Each row has a name. Each piece below is followed by the name of the row it came from, unless a question asks for something else. Each question is about the rows just above it.

<73>: [164 144 143 126 144]
<66>: [143 164 144 126 144]
<121>: [164 126 143 143 144]
[143 164 144 126 144] is in which row?	<66>
[144 143 143 126 164] is which row reordered?	<121>
Which row holds these entries in another order? [144 164 126 143 143]	<121>
[126 143 143 144 164] is which row reordered?	<121>
[164 144 143 126 144]	<73>

<76>: [130 135 132 121 108 127 122 117 138 115 120 128 130 134 115 132]
<158>: [128 121 109 140 112 131 123 173 136 160 122 133 130 104 119 133]
<138>: [119 183  94 122 112 126  99 129 128 137 126 134 147 107 114 105]
<86>: [121 133 104 136 112 133 173 122 123 110 131 160 119 130 128 140]
<37>: [134 135 115 130 120 130 132 109 117 121 122 138 132 115 127 128]
<68>: [123 125 139 139 132 114  98 123 119 130 125 119 127 126 124 144]
<131>: [134 137 126 105 112  99 107 126 147 119  94 128 183 129 115 122]
[130 133 123 173 104 160 122 131 119 133 128 121 112 140 136 110] is which row reordered?	<86>
[104 110 112 119 121 122 123 128 130 131 133 133 136 140 160 173] is which row reordered?	<86>
[126 129 122 105 183  99 134 147 137 114 107 112 119 126  94 128] is which row reordered?	<138>
Which row holds these entries in another order? [137 128 129 134 183 126 126 112  94 147 105 122 107  99 119 115]	<131>
[132 115 134 130 128 120 115 138 117 122 127 108 121 132 135 130] is which row reordered?	<76>
Put [122 134 137 126 105 112  99 107 126 147 119  94 128 183 129 115] back in order: which row is it?	<131>
Put [128 127 115 132 138 122 121 117 109 132 130 120 130 115 135 134] back in order: which row is it?	<37>

<21>: [108  71 139  89 117]
<196>: [ 88 151 180 163 150]
<164>: [171  80  74 110  72]
<17>: [ 85 176 182 146 184]
<52>: [171  79  74 111  72]
<207>: [ 88 140 108  71 117]
<189>: [117  89 150 178  71]
<123>: [ 79 142 160 131  81]
<25>: [161 131  81  79 142]
<4>: [117  89 108 140  71]
<24>: [ 86 163 183 158 165]
<35>: [ 99 107 172 187  92]
[ 80 110  74 171  72] is which row reordered?	<164>
Which row holds these entries in another order? [140  71 117  89 108]	<4>
[ 71 140 108  89 117] is which row reordered?	<4>
Put [ 79  81 131 142 161] back in order: which row is it?	<25>
Put [ 71 117  88 140 108] back in order: which row is it?	<207>

<53>: [124 130 129 120 132 130 125 132 138 149 130 114 125 121 130 128 113 116
 120 146 132 111  78 108 127 155 150 104 142 126]
<48>: [125 127 128 130 126 148  94 144 118 124 136 155 138 121 133  97 110 130
 121 118 108 147 109 125 123 134 152 131 119 131]
<113>: [ 94  97 121 118 119 138 109 152 136 131 125 124 118 109 125 127 123 147
 144 134 131 121 133 128 155 110 148 126 130 130]
<90>: [125 152 130 155 121 123 118 136 130 109 131 119 134 148 144 126  94 138
 147 133 128 121  97 128 110 124 125 118 131 109]
<144>: [120 138 128 149 104 127 111 150 132 130 126 116 132 156 142 124 108 132
 146 130 121 125  78 130 114 129 126 113 130 120]
<89>: [120 138 128 149 104 127 111 150 132 130 125 116 132 156 142 124 108 132
 146 130 121 125  78 130 114 129 126 113 130 120]
[ 94  97 109 109 110 118 118 119 121 121 123 124 125 125 126 128 128 130
 130 131 131 133 134 136 138 144 147 148 152 155] is which row reordered?	<90>
Put [147 131 128 126 123 133 124 152 138 118 110 125 109 121 109  94 131 134
 136 128 130 130 125 144 155 118 119 121 148  97] back in order: which row is it?	<90>
[ 94  97 109 109 110 118 118 119 121 121 123 124 125 125 126 127 128 130
 130 131 131 133 134 136 138 144 147 148 152 155] is which row reordered?	<113>
Put [130 130 126 148 110 155 128 133 121 131 134 144 147 123 127 125 109 118
 124 125 131 136 152 109 138 119 118 121  97  94] back in order: which row is it?	<113>
[118 131 109 125 152 130 155 121 123 118 136 130 109 131 119 134 148 144
 126  94 138 147 133 128 121  97 128 110 124 125] is which row reordered?	<90>
Which row holds these entries in another order? [108 156 104  78 150 130 125 129 149 146 120 132 130 128 142 126 125 114
 130 138 124 132 111 130 132 121 127 116 120 113]	<89>

<154>: [123 114 138 122 126  99 128 116 121 130 136  82 144 129]
<163>: [132 116 147 138 125 169 124 153 121 116 140 157 137 128]
<43>: [136 113  99 123 134 135 125 153 133 118 131 124 132 128]
<195>: [132 108 114 102 121 201 120 123 107 132 151 192 129 102]
<176>: [121 129 116 124 132 116 172 112 125 168 114 123  86 142]
<168>: [134 134 107 121 136 145 128 161 150 135 131 142 127 120]
<115>: [131  86 114 116 116 172 123 124 125 112 129 168 142 121]
<137>: [125 160 138 121 124 134 135 125 128  96 130 141 133 141]
<209>: [124 128 160 131 135 125 125  96 121 141 134 138 141 133]
<161>: [121 134 124 123 148 144 130 127 144 147 136 136 154 130]
<160>: [127 120 128 107 131 136 121 134 135 145 133 150 142 161]
Which row holds these entries in another order? [128 136 113  99 123 134 135 125 153 133 118 131 124 132]	<43>
Which row holds these entries in another order? [ 86 112 114 116 116 121 123 124 125 129 131 142 168 172]	<115>
Which row holds these entries in another order? [121 107 201 114 192 102 120 132 123 102 132 151 108 129]	<195>
[140 157 137 128 132 116 147 138 125 169 124 153 121 116] is which row reordered?	<163>
[ 86 142 121 129 116 124 132 116 172 112 125 168 114 123] is which row reordered?	<176>
Which row holds these entries in another order? [141 133 134 128 135 121 125 125 138  96 141 131 160 124]	<209>
Which row holds these entries in another order? [128 145 135 136 134 131 121 120 134 107 142 161 150 127]	<168>

<69>: [121 129 127 124 124 129 126]
<42>: [132 132 133 128 133 133 129]
<10>: [ 71 123 103  87  85 124 152]
<56>: [ 87 173 142 165 167 147  95]
<51>: [ 95  87 142 173 167 147 166]
Put [128 129 132 132 133 133 133] back in order: which row is it?	<42>
Put [129 133 133 128 133 132 132] back in order: which row is it?	<42>
Which row holds these entries in another order? [124 124 129 126 121 129 127]	<69>
Put [ 87  95 142 147 165 167 173] back in order: which row is it?	<56>
[126 129 124 124 127 129 121] is which row reordered?	<69>
Which row holds these entries in another order? [166 147 167 173 142  87  95]	<51>
[142 165 167 147  95  87 173] is which row reordered?	<56>

<41>: [148 180 159 129 161 172 112 143]
<26>: [152 137 175 157 130 142  86 100]
<166>: [ 85 138 129 113 180 173  96 116]
<79>: [152 134 152 151 133 120 100 118]
<173>: [163 116 155 157 112  74  85 118]
<185>: [137 174 100 142 157 152 130  86]
<199>: [152 134 152 151 152 156 168 144]
<22>: [ 96 116 113  85 129 180 172 138]
<50>: [ 98  90 110 102 110 136 159 145]
<148>: [171 195 170 169 164 154  75  85]
Put [ 85  96 113 116 129 138 172 180] back in order: which row is it?	<22>
[116  96 173 180 113 129 138  85] is which row reordered?	<166>
Put [157 130 100 137  86 174 152 142] back in order: which row is it?	<185>
[ 86 100 130 137 142 152 157 175] is which row reordered?	<26>

<98>: [132 131 103 138 129 134 141 160 123 144]
<102>: [123 138 131 144 132 129 132 103 141 133]
<114>: [123 138 131 144 132 129 160 103 141 133]
<29>: [130 154 150 138 138 151 167  54 122 146]
<132>: [124 119 124 136 127 120 103 197 151 122]
[132 129 132 103 141 133 123 138 131 144] is which row reordered?	<102>
Put [122 146 130 154 150 138 138 151 167  54] back in order: which row is it?	<29>
[ 54 122 130 138 138 146 150 151 154 167] is which row reordered?	<29>
[144 132 129 160 103 141 133 123 138 131] is which row reordered?	<114>
[146 122  54 167 151 138 138 150 154 130] is which row reordered?	<29>

<74>: [103 139  98 177 174 128 110 136 129 123 119 162 171 186 165 117 154 137
 161 153 147 122 107 154 114 109 159 168 147 143  83]
<84>: [144  88 191 165 121 158 135 106 134 147 124 163 154 190 131 101 169 132
 152  80 133 148 113 117 161 111 152 131 178 161 159]
<57>: [132 161 131 154 131 133 106 178 159 163 113 124 135 134 101  80  88 152
 121 148 117 147 161 164 190 111 144 152 191 158 169]
<101>: [110 148 101 190 159 117  88 133 152 124 132 161 152 191 178 113 158 131
 163 169 134 132 106 154 121 135 165 161 144 147  80]
<142>: [144 152 163 161 134 101 124 154 161 165 117  80 148 113 190 134 121 159
 133 131 106 158 147  88 132 111 191 131 169 152 178]
[161 111 152 131 178 161 159 144  88 191 165 121 158 135 106 134 147 124
 163 154 190 131 101 169 132 152  80 133 148 113 117] is which row reordered?	<84>
Which row holds these entries in another order? [ 80  88 101 106 110 113 117 121 124 131 132 132 133 134 135 144 147 148
 152 152 154 158 159 161 161 163 165 169 178 190 191]	<101>
Put [169 158 191 152 144 111 190 164 161 147 117 148 121 152  88  80 101 134
 135 124 113 163 159 178 106 133 131 154 131 161 132] back in order: which row is it?	<57>
Put [ 80 147 144 161 165 135 121 154 106 132 134 169 163 131 158 113 178 191
 152 161 132 124 152 133  88 117 159 190 101 148 110] back in order: which row is it?	<101>
[124 163 154 190 131 101 169 132 152  80 133 148 113 117 161 111 152 131
 178 161 159 144  88 191 165 121 158 135 106 134 147] is which row reordered?	<84>
Put [159 161 178 131 152 111 161 117 113 148 133  80 152 132 169 101 131 190
 154 163 124 147 134 106 135 158 121 165 191  88 144] back in order: which row is it?	<84>

